In the rows, 128 means zero.
One turn moves each row of this set onto another row. After a few examples, where does it send each row asked below?
pinaz: [102 105 116 123 141 136 136  95 133 128 121 100 120  93 113 128 161 110]
rogo: [119 133 161 145  87 149 142 124 143 131 155 114 135 128 104  93 129  96]
Rafin: [118 125 100 139 127 123 132 131 118 114 130 116  99 149 131 141 130 128]
lifad: [136 139 147 146 129 155 116 129 126 127 136  91 127 145  92 125 131 137]
Mupu: [122 131 122 141 102 112 127 135 142 140 132 151 165 109  99 121 140  99]
fadu: [159  96 142 129 132 120 166 116 134 147 132 142 130 120 132 125 141  88]
Gozif: [116  85 111 110 111 133 163 127 130 111 122 129 119 123 123 103 153 124]
tas: [114 128 150 141 122 135 158 144 121 157 149 120 126 103 118 143 155  89]
Pedi: [126 143 136 160 130 134 126 110 115 104 123  99 132 129  91 112 131 140]
Tiveg: [116 112 119 141 161 155 146 119 158 141 124 134 137 125 138 149 127 118]
lupo: [162 132 146 141 111 131 163 139 110 118 131 133 112 128 126 113 147  89]
zin: [141  93 115 142 128 130 161 100 129 146 141 142 140 114 109 148 139  81]
fulok: [121 141 120 123 122 156 135  92 155 125 113 139 120 137 120 133 118 147]
gam: [141 101 114 109 123 109 142 139 148 118 126 123 147 110 102 143 121 108]
sazu: [120 117 142 140  82 146 128 121 161 123 129  98 155 129 117 102 125 121]
Mafi: [140 128 111 155 106 151 155 119 104 123 146 129 126 120  94 145 142  78]
Temi: [153 124 140 137 126 128 157  95 124 140 133 145 163 126 120 154 118 100]
Rulin: [119 110 118 125 137 153 133 111 112 108 120 123  97 144 132 109 146 130]
kodav: [103  94 116 107 115 150 146 129 139 133 142 113 111 111 105 126 111  93]
pupi: [121 103 144 108 138 138 133 116 143 141 127  98 104 104 127 125 160 114]
duv: [110 151 147 137 115 172 123  97 118 143 135 119 134  99 109 121 150 107]
veput: [145  98 115 109 119 110 143 142 147 118 124 125 147 115 103 143 129 115]
bosaz: [121 100 135 148 146 131 153 103 156 123 116 142 116 120 138 149 128 134]
Begib: [114 124 138 156  80 147 146 107 133 118 150 121 147 132  95  99 156 113]
Vorap: [113 114 133 149  78 143 129 110 159 116 128 101 154 124 110 110 126 124]
bik: [163 121 146 132 123 126 158 101 127 142 130 147 158 134 126 151 128 110]
gep: [115 132 100 135 134 127 129 138 120 119 133 113 102 146 132 136 119 117]
kelem: [130 138 165 120 116 163 152  90 150 134 130 116 115 137 114 107 119  96]
Rudo: [138 116 148 135  85 110 125 139 149 142 137 150 141 119 103 135 142 112]
nisug: [140 148 144 172 101 145 158 143 132 119 123 114 142 142 102 134 130 116]
nake: [135 148 142 177 101 141 158 136 130 114 123 114 141 138  97 139 126 114]
Dunom: [126 142 167 136 102 155 132  96 118 133 128 125 117 108 121 115 164 129]
dilu: [105 116 117 126 140 165 122 109 116 121 134 114  95 134 118 126 116 107]
didog: [121 126 123 134 109 165 159  69 136 119 124 126 139 140 100 115 157 117]
temep: [113 118 142 153 113 116 169 125 111 135 137 131 126 100 115 139 172 107]
gub: [120 145 121 119 126 159 133  96 157 128 112 137 121 136 125 129 112 141]

gam moves to nake
Rulin moves to fadu
Gozif moves to lupo
Now find these:
bosaz moves to Rudo
gep moves to Temi
tas moves to duv

One turn moves each row of this set onto another row. After a few examples, where does it send each row asked below?
pogol: [107 134 113 141 111 165 128 110 114 122 146 119]
nani: [113 115 123 140 125 144 118 103 111 151 142  98]
gakis: [122 119 115 143 122 135 131 116 111 145 150 106]
mamud: [119 147 136 111 152 120 152 131 129 148 106 119]
zused: [105 134 140  94 156 152 115 132 104 126 112 146]
gil: [149 152 104 122 168 178 118 103 128 114 130 131]
tudi: [151 154 109 126 170 177 123 106 126 110 127 130]
tapus: [133 135 153 114 164 129  92 103 125 110 122 106]
rog: [144 134 144 110 153 142 113 141 128 128  85 133]
Gudu: [159 151 107 134 165 148 144  99 141 127 120 112]
Gefig: [111 107 123 136 126 154 113  99 100 138 138 110]
lof: [147 152 133 115 152 151 125 146 141 136  92 130]
geki: [115 106 124 138 120 136 124 110 100 130 141 112]
Vod: [148 139 135 128 160 116 129  96 141 125 114  94]
Patig: [139 142 141 109 151 156 114 140 130 120  85 139]
lur: [107 115 122 137 113 155 122 105 102 116 138 119]
nubif: [159 154 113 136 166 146 145 103 140 123 119 110]
dete: [109 117 115 139 121 171 124  95 105 129 134 116]
rofem: [107 133 150  99 153 121 123 132 116 138 109 125]
vaze: [113 131 115 145 120 152 131 103 123 150 142  98]
relel: [131 140 131 109 163 165  86 102 120 104 130 127]
pituk: [116 136 109 144 116 153 134 117 120 140 153 110]
patez: [149 141 139 113 155 139 120 145 135 137  90 127]
Nogeb: [129 131 150 113 159 127  93  98 128 111 120 105]
Luza: [124 156 116 116 153 150 162 131 127 141 108 136]
dako: [110 132 111 146 117 169 133  98 118 137 137 108]
gasi: [115 148 118 104 155 170 140 131 112 127 112 152]
regar: [141 153 134 113 150 161 121 142 137 125  89 137]
totun: [147 142 141 130 162 116 127 102 139 123 115  94]
Bupov: [135 141 134 111 167 167  90 106 116 102 129 128]

Gudu moves to Nogeb
Bupov moves to nubif
lof moves to rog
Now find these:
gasi moves to mamud
pogol moves to gakis
nani moves to dete

